Each path below is one point turned by a fixed rotation once a step. After each direction that follows a path, write how fast that rotation turns it, in deg/step (0 if it stays still).
Each turn is a multiple of 5 degrees from 10 to 175, or 0.
Each row of a path follows its step; steps can be skipped.
Rotation 1:
step 0: -15.1 3.8 -24.4 -66.3 -26.3 9.3 7.1 -10.3 12.9 -12.0 -28.2 -48.1 13.3 -3.1 -17.5 4.8 -26.9 -23.0 34.1 16.6 8.5 10.1 -0.5 -19.7 -47.5 -18.7 23.6 1.6 7.3 -5.7 11.2 -6.5 -5.9 -11.3 -59.7 38.2 18.9 -20.4 11.6 3.1 4.7 13.7 -33.4 -29.5 19.1 8.6
step 1: 18.1 -49.3 2.8 -23.9 -15.7 -51.9 -2.7 31.2 45.0 -4.5 15.0 23.0 7.7 -22.9 19.0 27.8 -6.6 9.4 -8.4 37.1 -42.9 -31.2 26.0 2.5 16.5 -23.0 -4.3 -0.7 27.0 11.1 8.7 21.3 0.5 -16.5 24.7 19.4 -8.5 0.3 -28.8 -3.0 32.2 9.2 56.2 -3.5 -6.0 -22.4
step 2: 28.7 7.1 -11.0 3.0 -22.8 5.4 31.6 2.6 -27.6 -24.6 -32.3 -4.7 -6.0 -21.3 0.4 -12.7 -14.6 -47.5 -20.2 7.3 -7.1 37.5 -19.6 21.8 29.9 -18.4 32.4 36.6 5.3 -53.3 1.2 -5.5 -13.6 -11.8 38.9 6.4 60.5 4.3 18.5 21.4 12.5 6.7 -36.5 0.0 22.0 -9.2
step 3: -34.9 -14.7 22.9 -64.6 -6.8 10.4 -18.0 -16.5 18.2 42.6 -26.9 -45.5 -23.5 -4.1 5.9 -30.9 10.6 -2.6 -32.5 30.5 1.2 -27.1 -0.8 21.3 -34.9 0.2 -13.6 -30.9 -2.8 -9.4 6.6 -12.8 -26.4 -20.9 -25.8 39.9 -9.3 -19.2 -16.3 3.6 29.3 29.0 14.6 -14.8 9.7 -11.1
step 4: 17.3 0.2 -25.3 29.2 15.4 -14.2 52.5 10.7 32.6 -6.2 -8.1 24.1 0.4 -35.6 3.9 7.2 -36.9 2.3 -2.4 22.4 -61.7 -38.2 2.7 4.9 11.3 -42.7 -20.9 10.2 19.2 -0.9 -3.0 19.6 19.9 -57.6 0.5 -5.5 18.8 -31.5 -4.3 -14.1 17.5 -22.7 -7.7 -21.6 -10.4 20.8
step 5: 11.4 -9.0 -17.7 23.4 -27.1 -4.1 3.7 -21.1 -13.3 24.7 14.6 -27.6 -34.1 -26.5 21.3 -17.6 -7.8 -22.3 -40.7 9.4 -13.6 2.2 6.9 18.8 -7.4 4.1 10.2 17.4 -9.4 -36.2 -19.1 -5.0 -51.1 46.4 21.8 12.2 17.7 2.8 45.1 25.5 32.4 14.0 -7.0 43.5 -29.3 -39.2
step 6: -19.0 44.5 31.5 -27.8 13.8 17.3 13.2 8.4 -2.4 36.4 9.2 -27.9 -60.6 -18.6 -13.6 -16.0 -8.1 17.1 -38.1 -6.3 2.4 -0.7 -2.5 28.9 -9.7 -25.1 8.5 -59.0 3.3 9.4 -1.9 -25.9 4.4 -53.8 13.9 2.6 17.1 -8.1 -5.7 -23.4 -12.8 -24.3 5.0 -38.7 17.9 14.5
step 7: -8.5 -22.7 -28.3 18.6 23.5 19.9 16.4 12.3 29.5 31.5 4.7 15.1 9.0 -5.8 -8.1 -33.3 -37.1 0.0 -3.9 12.9 -11.6 -65.6 -2.0 -34.4 -5.8 -14.1 -23.9 3.9 36.1 -3.6 -20.4 32.6 -11.5 0.2 -41.1 -41.7 35.7 -11.2 22.8 4.8 1.2 12.0 -23.3 7.7 -44.1 -16.5
step 8: 31.3 41.6 -2.3 5.0 -26.7 -6.2 24.9 9.2 -5.0 -33.2 33.5 -34.8 -65.0 -23.2 14.7 6.8 -14.5 -8.4 2.3 26.7 -25.9 4.9 23.7 -18.4 -3.2 33.4 7.9 -14.3 -3.3 8.0 -4.1 -34.8 -22.5 14.0 34.3 5.4 -15.3 9.9 47.1 -12.6 -8.1 -12.5 24.1 30.9 -38.8 12.7
step 9: 11.9 13.8 8.7 -30.8 18.9 10.1 7.8 -1.0 9.6 34.8 14.6 1.0 -4.1 -12.4 -35.6 12.3 -2.1 19.8 -29.0 -41.9 59.9 6.7 30.8 13.0 8.6 -39.7 6.0 -48.3 55.1 -24.4 -40.1 -10.4 -30.1 -6.5 -3.2 -21.7 27.1 33.0 -6.1 -6.1 -20.3 4.3 -8.1 -2.1 6.6 -7.1
Directions:
0.5 3.9 11.0 10.3 6.1 12.9 10.8 1.5 6.9 -1.2 14.7 -0.7 6.8 10.2 0.6 -6.1 2.1 5.0 -2.8 5.0 2.0 1.5 -0.4 -3.5 -5.4 0.1 -0.8 -8.8 11.2 -0.8 -5.1 -6.8 -6.4 7.3 3.4 2.5 -0.4 -5.8 -3.4 -0.6 -8.2 -7.5 -2.8 14.7 -1.0 6.2 => 20
8.9 -1.2 7.0 4.7 -4.5 2.9 11.4 2.9 3.6 -1.1 -6.5 -1.2 -10.3 -1.7 -4.9 -6.4 13.9 -7.2 5.3 -1.2 5.3 0.3 -2.4 1.7 -2.4 -7.8 5.3 9.3 2.1 18.3 -5.7 6.4 -5.0 -5.4 6.2 2.6 -9.2 0.0 -2.7 5.2 -6.9 -6.4 1.3 -11.8 -6.6 -0.8 => 160
-2.3 -10.9 3.5 0.0 -3.4 -12.6 9.6 6.5 -14.6 0.0 7.3 -4.2 4.1 -7.0 4.1 -5.5 -0.3 6.2 8.5 -6.0 0.8 10.4 2.9 3.7 2.3 -5.0 1.1 -14.5 0.7 0.4 7.9 3.4 -3.6 0.3 -0.9 -2.8 -1.8 -3.4 -3.5 1.7 2.4 -10.0 -8.2 1.3 -1.7 -17.1 => 90
2.0 -2.9 5.6 -8.7 4.6 -5.3 -5.0 7.6 13.3 8.2 12.0 4.4 2.6 -5.7 -2.6 -6.1 -3.2 3.8 1.2 -3.5 -8.1 -3.8 5.1 2.5 -2.5 -3.3 -6.0 2.5 1.3 -10.7 -8.5 11.1 6.6 2.5 -4.6 -1.2 -8.9 1.8 -7.0 0.8 -11.2 -5.8 -2.7 -13.5 11.1 3.0 => 125
-0.1 -8.9 -11.1 -1.0 8.2 0.4 5.7 -0.1 4.5 -14.8 -1.5 12.5 -8.0 -3.8 0.0 7.8 -0.8 7.9 7.5 4.1 -6.6 9.6 -2.6 -0.6 -16.8 -0.8 -2.9 -6.5 -1.9 -3.1 -6.9 1.9 -11.4 5.4 -0.9 -2.9 -8.9 -1.3 4.0 -1.6 8.1 3.8 1.2 -4.6 -4.7 6.5 => 100
10.3 5.1 10.2 2.2 -7.9 -6.1 2.2 -1.0 0.5 -2.5 -0.5 2.0 -7.0 10.9 0.7 10.8 -2.8 7.5 0.5 -7.0 -16.7 -1.6 3.3 -7.4 -1.8 -2.9 2.2 16.3 5.3 -10.4 2.3 -1.0 1.2 -1.0 4.1 -6.4 -8.4 0.2 0.8 -1.2 2.7 -1.2 0.3 9.4 -6.4 -12.3 => 110
-0.9 -1.9 -1.3 9.2 4.9 10.6 2.5 1.0 0.7 3.2 -9.0 2.5 9.3 -3.0 -8.5 -6.6 -13.7 7.6 11.0 -5.1 -10.9 0.5 -1.0 6.8 9.5 1.3 8.1 -3.3 5.3 5.6 -9.3 2.8 -0.5 -7.1 3.9 -4.4 -2.5 6.3 0.8 8.0 2.5 8.0 11.3 5.3 8.5 -5.5 => 135
